Named moves (each a turn or a mirror), then the moves between two rows, first move first; the first pair answered:
zipa:
[ -5   1 -28   2   8  12  17   1 -46   3   1  -2  28   3   9 -23  -6  37
  48]  ->  [ -2   0 -30   5  13  11  23   2 -52   4   3   0  14   8   6 -21  -8  41
  41]
[ 11  -7  -5 -16  -8   4 -11   6  15  -6   9  -1  10   4 -27 -17   3  -2
 -14]  ->  [ 13  -4  -8 -14  -5   3  -7   6  10  -7   9   2   2   5 -31 -17   1   1
 -22]
[  5  -4   1   5  -1   0   0   8 -25   3  -1  -2   2  -1 -13  -1  -8   5
  -3]  ->  [  0  -5  -1   4 -10   4 -11   5 -13   3  -2   5  15  -8  -5  -5  -5  -2
  12]
dezi:
[  4  13  -9  -1   4   0  -2 -13  30 -13  -5 -15  -3   4  25  10  18   0
  -2]  ->  [ -6  16  -4  -6   2   4  -1 -21  19 -12 -13  -8  15  -5  21   0  13   7
  22]
[-10   1   3  -7 -15 -17  -4 -11  12  -4  -1   0  15 -10 -13  -1   4  -2
  -9]  ->  [-10  -4   3  -5 -14 -15  -3  -8   9  -7  -1   3  18  -9 -15   3   2  -4
 -14]
[ -2   9   1   1  14 -10  13  -4  -9   5  -1 -12 -17   1  12  -2  10  23
 -12]  ->  [ -9  12   3  -1   8  -8  12 -11 -15   6  -5  -6  -8  -2  10 -11   4  28
   3]
[  1 -14  11  -7 -21  -2  -6   2 -16  -4 -10 -19   9  14 -37 -19   2  20
 -35]  ->  [  4 -14   9  -8 -17  -6  -4   4  -6  -5  -7 -28   3  16 -28 -16   7  18
 -38]
fegob:
[ 11 -12   3   2 -11 -26   2  13  25 -14   5  -5 -10  11 -15   6   1  -7
 -26]  ->  [  4   1   2  -2  -2 -34   7   0  22 -15  -6 -23 -17   4   4   0   6  10
 -20]
[ 12   4  15   5   3  -2   8   6  -2  -7   0   9   5   8  19  -2 -16 -14
   2]  ->  [ 12   5  15   3   1  -6   4   7   6  -6   2   7  11   7  19  -1 -15 -20
  -1]
[-19   2  13  -4 -12  -6  -8 -20  11  -8 -30  -9  20 -20  -2 -24  -1  15
   9]  ->  [-21  10  16   4   3   7  10 -17 -14   0 -22  -5  10 -15   3 -24  -6  25
  24]

Between the rows of a pair lie 2 to 3 moves.
[-11  14  -6  -8  23 -12  19 -23   8   0  -4 -31 -22  14  35  -4  19  23
  -2]  ->  [-15   7   3  -5  29 -16  33 -18 -39   3  -3 -13 -19   8   2 -10  -2  33
   5] : zipa, dezi, zipa
[-25   6  -4  11  -9  14  -3   0  12   3 -14   2 -12 -13  21 -14   0  -8
   4]  ->  [-30   9  -4  10  -3  10   1  -2   3   3 -17   1 -14 -14  20 -17  -1  -2
   5] : zipa, dezi, zipa
[ -6  -5   3   0  -5  15  10  10 -13   5   6  18   9  -2  -5 -12 -21  -7
  22]  ->  [  7 -11   1   6  -5  15   6  23  10   4  14  12  -8   8   3   2 -14 -20
  -6] : dezi, zipa, dezi
[ -9  18  -1   4   6  -1  17  -7 -23   7  -2  -8 -12   7   1  13   6   7
  -1]  ->  [ -7   4   1   2 -17 -12  -5  -1  10   2 -10  -3   4   1 -13  17  18 -16
 -23] : fegob, fegob, fegob
[-18  -4 -13 -13 -20  -9 -26 -29  46  -5 -16 -10  19   6  24  -9  14  12
  -4]  ->  [  2  -8  -7   9  23  -4  18   5 -27   2  13   8 -33  29 -12   9 -10  22
 -38] : zipa, fegob, fegob
[  0  13   6   7  21   4  22 -16 -41   1   3   8 -11   1  -1  -3  -7  19
  13]  ->  [  1   2   7  10  -2  20  -1 -10 -20  -1   8  29  23  -8  -8  -5  -8   1
  37] : zipa, fegob
[-28  -5  15 -20 -21 -12  -7 -17  12  -3  -9   0  29 -10 -28 -18   1  -3
  23]  ->  [-26   3  12 -15  -5  -1  10 -21 -14  -1  -5  -1  21  -6 -22 -21  -5  14
  38] : fegob, fegob
[ -1  -1   2  -6   0   3   0 -26  17  -1  -3 -26 -12   5  15   0   9   9
  20]  ->  [ 20 -16   6   6   3  15   7   6  -6   2  19   2 -23  13 -14  14 -11 -11
   3] : zipa, fegob, fegob
[ 11  35  -2  -1 -15 -10 -20 -20  43 -25  -8 -23  26  -9  35 -20  13   2
  21]  ->  [ 17  47  -5  12  29   0  23 -11 -26 -18   9 -24 -20  12  32 -10  -3  29
  20] : fegob, zipa
[-11   0   3 -17   4 -25   5  -4  28   8   1  -9   1  -5   7   2  10  16
   5]  ->  [-10   4   2 -12  21 -18  21   0  -3  10  13  -5 -12   0   1   6   6  21
   5] : zipa, fegob
[  2  -6   0   8  11  17  11   8 -36  -6  22  23   3   7 -11  -2 -13  -1
  17]  ->  [  1  -9   0   2 -19  10 -22   4  26  -8  13  17  24  -4   7  -1   3 -23
  16] : dezi, zipa, fegob
[ -8  -5  -1  -3  12 -26 -23  -5  34  -2  -4  -2  13   3   8   9  18   8
  -4]  ->  [ -8   4   2   4  32  -2   1  -3 -13   6  11  10   9   6   3   3   3  24
  32] : dezi, fegob, fegob
[-13  -7  20   1   8  -9   6  -2  -5   5   2  22   9 -18 -36 -20   7   1
   1]  ->  [-18   2  19  -4  14 -12  11 -14  -9   2  -2   8   6 -16 -20 -25  11  15
   7] : fegob, fegob, fegob
[  0  -2   1  -3  23  14   7  15  -2   7  17 -14 -16  18   4  14 -14  20
  -1]  ->  [ -7   2   0  -8   8  19  -6   3  18   3  10 -16   9   9  17   7 -11  20
  27] : dezi, zipa
[ 15   4  -6   5  -8  15  -9   3  55   0  13 -16 -13  13  47  16  18 -14
 -10]  ->  [ 19   8  -6   8  15  12  12   6  28   2  16 -20 -40  22  43  18  14  -1
 -23] : zipa, fegob
[  7  -6   9 -12   0 -12 -38   2  58  -4   2 -11   1  12  15  10  26 -13
 -23]  ->  [  8  11   2  -7  49  -1  12   1 -14   2  17 -20 -39  29  24  13  11  17
 -15] : zipa, fegob, fegob
[ -3  -7  -3  10   2  23   4  12  -5   3  15  15   0  -9   6  -2 -11 -10
   8]  ->  [ -4  -4  -5   7   9  -7   5   4   4  -2   2  -4 -17  -9   5  -3   0  -2
 -28] : fegob, fegob, zipa
[ -1  23  16  -2  19  -1   7 -10 -47 -11  16  -9 -24  -3 -22  -4  -3  -5
 -19]  ->  [-15  22  18 -14 -25   1 -34 -24  11 -14   3  -8  23 -20  -5 -15  14 -23
  10] : fegob, zipa, fegob
